In the rows, 128 means zero.
Turns, then the turns between two rows, first turn first; the first pair answered
k377:
[122 130  90 158 100 137 118 120 171 172 126 111]  ->  [122 139  93 152 100 118 122 111 174 168 130 101]
[123 157 150 120 119 114 106 110 106 125 124 121]  ->  [120 143 146 126 121 148  96 123 100 134 123 136]
[127 157 156 135 117  91 118 128 118 127 142 131]  ->  [115 152 161 112 126 129  99 131 119 139 147 136]
[126 143 125 127 136 127 172 139 120 115 127  98]  ->  [118 142 128 110 145 151 160 139 123 123 130 101]
k217:
[ 86  78  52 156 139 120 132  78 100 129 113  90]  ->  [ 87  80  43 135 155 146 161  97 123 142  97 105]
[130 128  98  84 142 163 157 107 178 124 104  78]  ->  [130 146 112 103 130 128 126  85 183 126 123  58]
[156 171 205 129 116  97  97 116 119 142 164 129]  ->  [150 129 191 135 108 113 105 122  56 107 159 139]
k808:
[150 114 176 109 159 131 111 113 127 156 119 133]  ->  [153 117 178 117 157 128 107 114 129 158 121 134]
[176 190  77 147 125  90 228 156 203 139  71 183]  ->  [ 91 142  25  42 166 193 127  92 167 118  83  72]
[118 148 152  97 133 125 110 117 134 137 140 117]  ->  [130 156 160 120 125 107 119 126 141 143 140 133]
[145 142 116 163 111  90 118 118 159 141 126 113]  ->  [140 127 111  98 135 111 180 128 145 120 106 124]
Then:
(two turns a pair)
[120  96  75 168 125 170  96 140 124 137 111 108]  ->  [136 124  72 179 119  98 138 130 152 128 103  92]
k217, k377
[120  88  90 162 135 203 100 168 134 164 105 150]  ->  [139 124 110 145 144 175 145 181 180 183  98 171]
k217, k808
[146 143 157 100 133 100 187 128 127  99 129 154]  ->  [112 140 154 114 134 155  67 100 132 129 162 111]
k377, k808
[101 108 113 160 114 117 123 136 118 120 120 137]  ->  [ 96 112 116 125 120 105 139 123 110 106 122 123]
k377, k217
[130 130 143 142  99 126  62 111 139 153 145  92]  ->  [135  98 127 156  86 110  90 112  88 113 135  96]
k217, k377
[122 139 127  66 135 170 162 152 130 124 130 135]  ->  [154 162 147 142 108 121 159 167 152 143 137 165]
k808, k808
[136 143 116 119 133 138 141 132 168 147  98 127]  ->  [135 130 103 143 126 148 125 134 159 147  98 124]
k808, k377
[167 128 156 151  99 101 119 117 131 101 135 121]  ->  [151 109 148  86 125 157 141 127 118  92 123 129]
k808, k377
[150 111  89 183 101  57 165 121 100  85 108  99]  ->  [123 142 111  55 147  88 181  95 132  91 112  72]
k217, k377
[140 132 157 130 107 108 155 134 138 122 136 150]  ->  [131 126 160 117 116 152 139 142 136 136 137 161]
k377, k377
[138 140 174 105 156 145 102 134 112 142 147 139]  ->  [145 142 180 121 148 131 105 137 109 141 148 149]
k217, k808
[119 132 140 112 138 128  92 119 146 174 148 118]  ->  [140 122 124 168 118  84 119 129 138 161 136 128]
k377, k377
[128 122 120 141 136 119 184 141 130 173 114 144]  ->  [122 147 141 129 132  78 158 107 131 167 138 111]
k377, k217
[111 149 161 122  91 147  89 122  99 128 162 133]  ->  [130 154 169 119  92 136 144 146 103 125 146 169]
k808, k217
[145 129 102 138 169 118 170 140 183 129 106 114]  ->  [130 136 107 137 170 134 113 120 190 143 124  88]
k377, k808
[143 145 144 131 118 121 175 121 173 109 154 136]  ->  [124 128 137  97 125 133 163 102 145  87 159 110]
k217, k808
[120 129 115 118 156 137 182 111  77 131 119 122]  ->  [124 172 133 118 159 112 162  99 133 161 130 105]
k217, k217
[124 144 163 124 114  80 181 101 110  90 145 118]  ->  [100 148 178  70 138 160 138 103 123 120 158 123]
k377, k217
[129  72  76 145 133 184 146 130 149 133  85 162]  ->  [133 136 111 171 122 114  85  88 205 164 120 120]
k217, k217
[132 115 142 119 125 169 135 158 115 130 109 150]  ->  [134 145 155  93 127 104 154 126 127 112 115 114]
k377, k377
[122 167 182 102 126 120  42 108 146 143 172 101]  ->  [162 127 170 131 122 162 153 193 121 141 124 213]
k377, k808
[134 168 130 100 110  66 148 102 148 111 148 105]  ->  [131 117 107  96 108 100 176 118  87  78 133 126]
k217, k217
[130 152 162  89 136 151 115 121 109 133 167 138]  ->  [156 142 141 158 111  93 150 133  99 114 150 147]
k377, k377
[146 207 244  37 153  67 132  94  89 124 196 128]  ->  [145 151 224 126 140 213  51 160  70 180 195 202]
k377, k808
[141 132 156 148 114 114 107 110  75 134 144 161]  ->  [138 134 151  92 141 143 160 127 100 141 120 175]
k808, k217
[134 138 124 130 148 102 119 129 163 116 134 158]  ->  [128 135 130 129 144 105  95 118 149 112 147 150]
k377, k217
[119 129 109 117 140 143 114 132  96 126 125 104]  ->  [131 159 135 130 132 101 112 126 118 137 137 107]
k808, k377
[129 138 162 112 136  85 116  99 120 104 159 106]  ->  [127 103 136  86 151 137 166 132 101  94 131 137]
k217, k217
[137 133 140 170 142 170  75 138 138 154 136 159]  ->  [152 116 124 204 121 110 118 134 101 110 123 155]
k377, k217
[125  96  86 101 121 143 129 112 120  92 164 111]  ->  [131  93  80 119 113 128 137 115 116  87 159 113]
k377, k377
[139 123 171 101 131  45 163  99  91  98 149 141]  ->  [139 117 156  73 152  86 206 128 113 112 123 166]
k217, k217
[135 118  99 102 150 105 159 147 143  91  86 134]  ->  [137 147 118 120 139  65 123 124 161 100 107 110]
k217, k217
[142 121 145 122 117  91 169 132 115 124 136 151]  ->  [115 131 151 102 127 119  95 105 123 141 161 114]
k377, k808
[114 130 173 131 123  95  97 108 124 165 157 111]  ->  [131 117 176 125 127 123 152 150 119 168 137 170]
k377, k808
[125 128 110 177 116 110  89 108 128 122 134  98]  ->  [107 108  96 102 141 148 126 106 109  99 117  91]
k808, k808
[103 129  85 106 146 114 106  97 142 113 123  62]  ->  [142 141 106 190 112  62 124 125 142 122 127 112]
k217, k808
[121 134 127 152 122 132  89 121 118 140 143 115]  ->  [124 111 114 155 120 141 111 131  93 124 132 125]
k377, k217
[147 133 148 137 131 152  94 136 136 159 122 129]  ->  [151 116 133 103 141 144 158 143 119 130 100 136]
k377, k808
[128 133 121 134 130  92 176 128 127  91 104 105]  ->  [105 143 135  76 154 144 150 124 142 112 116 102]
k217, k377
[131 135 125 116 125 122 143 160 124 125 119 156]  ->  [127 145 131  94 130 122 138 151 129 125 125 148]
k377, k377
[137 118 195 124 101 116 131 125  42 127 153 189]  ->  [138 117 185  91 117 132 174 139  56 128 134 197]
k377, k217
[123 109 112 127 122 107 129  98 101  98 126  99]  ->  [137 102 108 141 119 115 163 126 101 101 111 133]
k808, k217
[134 132 113 150 123 167 100 146 143 152 130 134]  ->  [126 123 108 119 133 181 119 147 136 143 124 131]
k808, k808
[109 115  83  68 115 129 151 132 114  80  96  68]  ->  [111 136  86  62 131 168 141 152 168 127  90  84]
k377, k217
[ 92 122 111 159 139 102  77 102 138 127 130  91]  ->  [130 136 138 171 134  81 161 149 150 134 112 169]
k377, k808
[135 124  60 134 121 120 132 123 126 133 113 104]  ->  [136 133  65 132 122 117 131 121 140 141 114 102]
k217, k217
[148 170 155 102 118  92 154 111 129 122 136 129]  ->  [153 130 133 148 110 161 140 155 108 138 124 175]
k377, k377
[118 114 148 146 130 149 118 128 145 127 143 148]  ->  [112 109 144 132 136 158 120 128 143 123 141 143]
k808, k808
[117 154 132 120 141 117  98 110 146 143 158  79]  ->  [149 139 138 162 131 140 150 168 143 158 137 161]
k377, k808
